In the data rows, the value 128 means zero.
Here are some numbered points:
[155  96 155 109 134 132 112 104 154  69 170  77] 0
[250 110 216  82 136  67 176  71 143 161 146 170] 1
[100 160 124 147 126 132  99 104 112 109 134  96] 2
[178 113 137  94 129 127 132 120 172 101 142  84] 3
[ 62  99 104 128 108 106 115 177  89 163 121 162] 4
[218  95 213  97 132  56 167  91 111 205 147 250] 5
[ 27  87 114 151 103 103  90 190  45 193 132 223] 6
[212 106 139  79 164 137 188 121 210  51 116  37] 7
[ 44  83 144 184 129 140  90 141  65  53 165 114] 8
[ 51 130 141 211 119 121 112 127  58 193 133 255] 9
[217 121 162  81 168 115 168  83 208  41 129  24] 10
[176 105 145  98 140 146 116 107 170  52 167  32] 11
[ 39 139  75 155  70 140  61 174  58 255 106 255] 12
[ 53 147  81 172  90 137  98 153  80 246  94 255] 13
[ 73 126 132 183 133 144  99  98  99 132 157 144] 14
[103 167  27 113  66 154 130 228 129 255  33 244] 15
[ 86 140 132 174 138 139  93  87 107  94 159  82] 16
[ 72 146 152 209 137 128 102 100  78 140 141 193] 17
New points follow, each followed by the numbers of its two nearest points above, looking only along the 3 directions in which the numbered points spread most, nearest first.
[194  83 217 113 134  64 158  96  90 212 163 255] 5 1
[105 158  10  84  59 164 113 245 139 241  53 176] 15 13
[236 111 161  85 132 144 177 112 190 109 117 118] 3 7
[111 151  71 117 119 145 148 150 155 189  75 160] 4 2
[171 105 132  81 133 130 136 129 177  87 142  63] 3 11
[102 156  36 111  89 185 124 194 159 166  61 118] 4 15
[ 82 157 121 175 136 177  75 121 100 127 147 147] 14 2
[104 156  34 110  81 180 130 226 148 194  59 162] 15 4
[163 101 136  98 134 128 131 125 168 106 152  88] 3 0
[109  99 140 116 133  92 149 176 102  92 128  95] 2 0
[114 168  30 107  66 164 129 225 141 235  38 214] 15 13
[183 116 139  86 140 127 124  99 174  66 146  32] 11 7
[ 82 142 136 178 139 138  90  88 108 104 165  99] 16 2
[114 110 161 120 125  69 136 132  89 107 137 114] 2 14
[109 122 137 120 162  96 165 103 131  78 112  79] 0 3
[108 159  28 106  73 173 136 233 144 219  44 185] 15 4
[103 144 110 164 118 142 113 140 121 153 128 154] 4 14
[166 112 136  88 135 105 134 124 160 122 137 100] 3 0
[153 116 147  98 133  98 130 111 148 141 140 125] 3 0
[127 121 131 120 164  90 175 114 148 107  98 100] 3 0
[103 116 143 125 156  96 163 110 122 111 110 116] 2 0
[114 104 141 112 117  83 142 178  89 114 124 126] 2 4
[168 195  93  98 137 155 117  93 159   9 114   0] 11 7
